Each row of X is roughly a mix of the hidden directions of one of 3 groups.
X (71 x 10):
[[  7 -18   4 -27  27  25  -1 -28  22   5]
 [-49  -6  17 -16   5   4   7 -18   9 -17]
 [ 12  25  37  30   1 -17  -3  17  -7   2]
 [-45  -7  14   6  -4 -22  12   2  28   4]
 [-46  -5  23 -24  15   1  -2   9   5 -12]
 [-11 -31   1  19 -28  12  15 -30   7 -14]
 [ 43  22 -14  18  -4  -4  -4  -3 -25 -12]
 [-20 -31 -18 -11  25  19   8   4  29   0]
 [ 25  24   4  27  23  11  -4  13 -25 -16]
 [  4  -7 -25  24 -26  28  20 -15  -7  18]
 [-21  17  13  41 -13 -25   2   3 -18  -7]
 [ -9  13  28 -30  24 -21  -9  25   9  -2]
 [ -5  14  31 -33   7  -8  15  20  21  16]
 [ 11 -42 -32 -21  -3  10  -8   1  11   6]
 [-33 -18 -12  19 -10 -11  20  -7  33   5]
 [ -5  -3   2 -17 -24  30  -7 -32 -29  -6]
 [-15  16  17  -1 -10  -2   7 -46  -7 -25]
 [ 22  -7 -44  12 -14   0 -14 -26   0   4]
 [ 40  36  -8 -10  15  -4  -1  13   6  15]
 [ 15   5  31  30   5  16  17  -3  -9 -31]
 [ 45   2  -7  15  15 -16  -1   7  22  20]
 [-35 -25   3  -9  16   1  11  -3  37   5]
 [-25  31   1 -17  14 -34 -13  -7 -11  14]
 [ 28  27 -30 -11   6  -2  -6  10   1  31]
 [  6  18  22  -2  34 -15 -19  22 -13 -22]
 [-32  23 -14  17   0  10  20 -14  -8 -30]
 [-20  10  21  -8  29 -21  -5  37   5 -10]
 [ -7  32  37 -14   5 -18  -7 -11  -9  22]
 [  6 -32 -46  -4   4   4  -5  13  11 -12]
 [-34 -31 -20  10 -24  12   2 -15  -8  11]
 [-31  10  13  -3 -13   1   8 -39 -10 -26]
 [ -1 -13  -4 -14  -9  46  21 -23   8 -12]
 [ 26  12  -9 -20  28  26   7  16  18 -18]
 [  7  33  28  -6  13 -20 -11  13 -23 -19]
 [ 23 -15 -13   9  20 -10   3  20  35  24]
 [-12  17  -1  -9  12 -45 -22   8  -9  20]
 [-28   6 -22 -19   7 -36 -18  -7  -9  16]
 [-46 -14  23 -16  -3  -3   5  -8  22   9]
 [ 21  24  13 -15  26 -23 -17  25   5  12]
 [-32  15  31  -7  -7 -12   5 -30  -3 -17]
 [ 22  -6  14  15  11 -13 -14 -17   3 -45]
 [ 22  24  23  -9  21 -19 -16  29 -14  -3]
 [ 22  27  22 -15  28  -4 -11  -1 -19 -24]
 [ 17 -23 -26   2  30  13   8   1  32   6]
 [ 35  -4  -1  11   9 -19  -1  15  28  31]
 [ -3   9 -40 -11  -7   3  -6   9  -5  41]
 [-20   8   4 -11 -13  20  27  18   1  39]
 [ -6 -12 -20   2  21   2  -2  52   0  -3]
 [ -1   6 -12   7 -22  29  30   2  -1  36]
 [-31   1  12 -15 -11  14  24  19   3  33]
 [ -7 -25   0  43 -29 -15  -2   4 -11   1]
 [-33   6  -3 -23  -3 -25 -12 -23 -13  24]
 [-12 -29  -2 -18  -7 -27 -19 -23  21 -18]
 [-15  24  18   1   3 -41 -16   1 -14  21]
 [-16 -26 -50  -2  -2   4   1  -2   3 -15]
 [-29   9  16  35 -24  -4  12 -17 -17  -5]
 [ 29  14   8  12  -7 -25 -10  34  -4  25]
 [-15  19  43 -25  -1  -6 -11 -15 -16  -8]
 [ 33  35   8  12  24   7   2  20 -14  -5]
 [ 12  11  44 -22  -2   2  -4 -13  -1  29]
 [-33 -36 -15   4 -26   4   0 -22   2   2]
 [ 17  16 -16 -35  34   8  -5  13  16  -7]
 [ 22 -22  -1  -9  -4  14  -2 -20  26  37]
 [-45   9   1  13 -21 -12   9   5 -16 -22]
 [ 19   3 -26 -30  29  17   0  13  18 -13]
 [-23   5 -21  30  -2 -38 -10  13 -12  -7]
 [ 21  21  42   6  13   7  21  11   5 -18]
 [ 37  25   6  15  26  -3 -11   8 -12 -22]
 [  0  26 -14 -41  32   7  -1  -2  10  -4]
 [ 46  32  -7  10  17   1  -4   7  -6  -4]
 [-18  20  30   6 -19 -25   6 -32   4  -5]]

Here is one row of each group, with its name. Which group are the others in?
[ -4  17  34 -26  24 -17  -3  25   9  -2] : G
[-30  -2   6  18 -20 -19  18 -28  25   1] : L
[ 17  17  -3 -43  30  11  -4   4  14   3] : N

[ 45  17   0   9 -21  -2 -11  -3 -24  15] : L
[-17   2 -39 -11  18 -33 -17  11  -1   0] : N
[ 14  14 -40  21  -1  17  -6   4 -25  19] : G
[ -6  42  18  -7  21 -29 -10   8  -6   8] : N
[ 13  14   3  -9 -21  20 -11 -21 -41 -13] : L
[ 31  12  29  -8  16 -18  -2  -4  20 -28] : G
